In the rows, 128 means zero.
Z: rows in 3 groups, each row roughly a mix of its group's directions:
Z (120 x 11):
[[134 175 115 130 145 105 171 120 110 125 115]
 [149 113 110 135 103 139 153 132  98 112 173]
 [146 192 117 122 139 122 139 116 114 118 113]
 [119 157 156  90 125 105 144 152 159 120 140]
 [135 181 131 159 113 103 109 144 119 123 143]
 [126 108 101 170 163 118 109 129 126 141 156]
 [165 105 161 114  92 128 109 117 120 131 105]
 [157 102 112 174 145 125 100 119 121 145 112]
 [109 146 111 118 159 108 113 110 129 175 108]
 [141 125 120 125 113 132 167 108 119 129  73]
 [173 148 132 138 138 121 147 128 116 176 123]
 [140 109 158 120 152 105 151 163 141 121  96]
 [162 127 136 152 124 101 142 148 133 150  84]
 [ 87 135 109 144 105  83 134 139 151 129 128]
 [133 127 126  77 136  95 166 139 127 139 118]
 [154 105 132 155 156 140 136 177 139 115 129]
 [117  87 106 161 119 108 107  95 126 123 115]
 [124 118 132 114 108 162 148 130  87 136  89]
 [135 127 144  95 119 153 161  90 154 121 112]
 [ 93  99 104 131 138 127  97 157 145 137 154]
 [102 130 148  84 114 154 107 131  95 116 132]
 [182 105 125 129 123 102 121 158 145 143 129]
 [117 124 102 124 120 145 118  85  99 158 154]
 [151 117 140 126 128 131  62 125 118 139 140]
 [125 152 109 123 123 159 107 113 181 129 142]
 [148  78 155 142 133 115 119 135 151 134  98]
 [172 153 155 133 129  89 133 124 112 133 108]
 [156 114 101 152 133  98 161 137 163 124 124]
 [ 76 153 135 130 125 121 122 145 153 147 158]
 [133 137 144 131 134 128 122  77 101 123  86]
 [170 110 149 112 114 144 143 128 105  88 128]
 [130  84 171 143 140 123 128 158 120 107 119]
 [116  98 109 123 107  82 121 152 117  98 129]
 [129  88 105 152 116 137 137 175 137 112 123]
 [110  87 105 133 115 139 135 103 145 146 167]
 [121  89 111 139 126 160 131 144  83 118 113]
 [167 132 117 132  89 118 136 113 169 113 140]
 [148 105 152 113 149 106 140 129 135 124  76]
 [115 145 111 146 167  90 150 108 152 134 118]
 [139 130 150 102 115  78 121 103 111 111 107]
 [135 145 117 106 138 142 140 120 192 134 122]
 [171 138 167 119 105 108 103 124 113 123 111]
 [129 107 109 112 134 132  95 165 140 169 117]
 [121 134 145 102 120 171 112 134 138 107  86]
 [ 87 152 145 143 110 106 107 121  90 125 116]
 [109 122 131  97 162 165 115 146 135  95 134]
 [126 144 124 136 110 120 105 128 173 101  89]
 [ 95 133 119 154 116 138  85 107 107 138 155]
 [141 125  98 124 100 133 114 168 115 169 130]
 [103 146 126 116 162  98 156 104 135 130  97]
 [111  98  84 146 153 121 150 158 136 135 130]
 [109 172 126 105 176 144 138 117 129 134 128]
 [155 162 165 151 131 141 135  89 129 133 135]
 [154  98 141  88  96 148 136 151 124 132 112]
 [103 169 175 138 145 139 121 129 117 147 121]
 [158 133 131 145 154 106 138 125 140  94  86]
 [113 144 141 164 149 143  88 110 115 147 150]
 [156 128 115 116 116  81 134 160  98 117 120]
 [116 142  96 130 134  90 171 114 107 123 142]
 [154 101 130 114 136  89 106 169 121 139 116]
 [148 132 123 139 127 149 154  88  99 103 157]
 [142 153 125 125 133 103 136  68 135 144 118]
 [126 127 143 133 128 151  73 154 130 159 115]
 [137  86 132 132 151 163 123  91 145 133 144]
 [172 129 128 124 115 174 112 137 136  99 137]
 [117 106 107 114 119 155  96 136 100 142 167]
 [128 105 145 126 129 134 150 106 124  67 138]
 [151 149 117  94 120 115 151 152 157 131  94]
 [102 111 170 131 145 117 141 123 165 115 101]
 [146  96 132 136 128 116 154 109  74 118 124]
 [151 161 128 107 148 157 112 119 166 130 107]
 [130 134 146  66 102 131 111 117 120 119 113]
 [ 88 133 150 167 120 113 110 121 101 106 138]
 [156 137 125 152 131 119 146  98 101  85 111]
 [128 124 153 138 109 167 133 140  79 118 144]
 [133 159 147 132 105 134 147  79 129 110 105]
 [125 115 107 133 144 125  98  81 118 129  90]
 [109 174 138  97 118 127 151 110 153 132 108]
 [ 85 139 134 125 138 156 103 114 144  99 154]
 [144 172 144  97 154 130 123 109 115 157 120]
 [113 120 109 159  99  99 137  97 103 104 127]
 [123 161 147  94 120 109 171 138 119 130 106]
 [119 130 142  87 144 143 167 113 141 161 140]
 [ 93 112 100 109 119 158 133 105  99 113 109]
 [130 146 107 135 167 140 111 109 175 143 134]
 [138 137 146  80 109 123 165 121 109 130 103]
 [143 136 149 152 139 105 126 149  85  97 107]
 [142 129 120 124 136 112 167 151 113  83 101]
 [149 122 116 137 127 113 135 172 161 152 160]
 [158 115 108 105 121 146 143 159 111 149 164]
 [ 89 156 127 110 111 133 135  89 129 102 106]
 [ 74 102  97 133 111 125 137 118 147 123 118]
 [134 147 128 156 106 114 128 113  87  86 118]
 [110 117 146 176 117 109 100 124 156 114 140]
 [142 132 138 108 133 133  88 154  98 152  95]
 [ 83 117 102 138 158 123 114 140 153 102 127]
 [127 172 139 143 107 124 123  84 123 153 143]
 [143 129 129 156 176 114 153 127 131 141 163]
 [157 133 139 119 165 116 169 163 135 124 132]
 [123 173  90 134 143 128 113  96 149 142 131]
 [124 139 121 100 147 136 124 102 110 150 180]
 [129 128 100 148 153 113 138 159 119 130 177]
 [145 126 146 178 134 147 106 126  99 138 153]
 [143 111 113 105 135 164 134 111 173 146 145]
 [110 111 104 114 156 128 100 104  92 152 142]
 [ 99 121 131 127 156 122  79 153 151 114 117]
 [134 115 125 132 146  99 125 107 124 172 170]
 [ 99 115 137  97 137 146  80 140 149 131 113]
 [102 111 130  96 140 149 130 133 141  92  89]
 [145  98  78 131  95 144 143 110 125 122 137]
 [150 171 121 164 113 135 156 121 112 133 151]
 [137 140 118 159 117 123 174 107 136 110 163]
 [106 151 133  96 144 106 100 132 158 143 157]
 [135  87 158 113 139 111  97 139 146 123  97]
 [156 147 140 170 111 138 111  88 138 136 117]
 [109 110 116  94 146 117 119 176 144 142 108]
 [ 83 114 102 109 150 140 129 111  98 128 105]
 [ 91 121  79 153 112 133 148 141 138 143 133]
 [102 140 107 119 152 115 167 102 111 146 156]
 [102 118 120  98 127 135 123 166 126 120 176]]
one row of each group, then the others: which group is each in?
[133  86 115 135 106 138 115 177 137 120 110]
L
[ 75 149 147 120 124 122 134  90 128 144 124]
Q
[100 146 142 154 144 132 177 156 130 122 137]
F

[112 156 136 147 167 157 129 116 157 157 124]
L
[141 143 169 140 114 127 101 143 153  89 134]
F
[ 97 113 125 119 114 128 118 137 189 143 129]
Q
[ 93 116  88 139 111 168 131 108 122 115 129]
F
[ 85 116 112  91 154 108 117 128 140 134 104]
L
[126 135 127 116 149 118 180 146 159 136 157]
Q
[ 86 174 132 146 143 113 127 113 152 125 137]
Q
[155 131 142 155  94 157 122 113 106 120 162]
F
[161 116 107 151 119 136  80 134 107 112 114]
Q
[138 131 163 152 110 150 141 176 129 108 122]
F
[137  79 133 132 123 106 112 131 144 171 112]
L
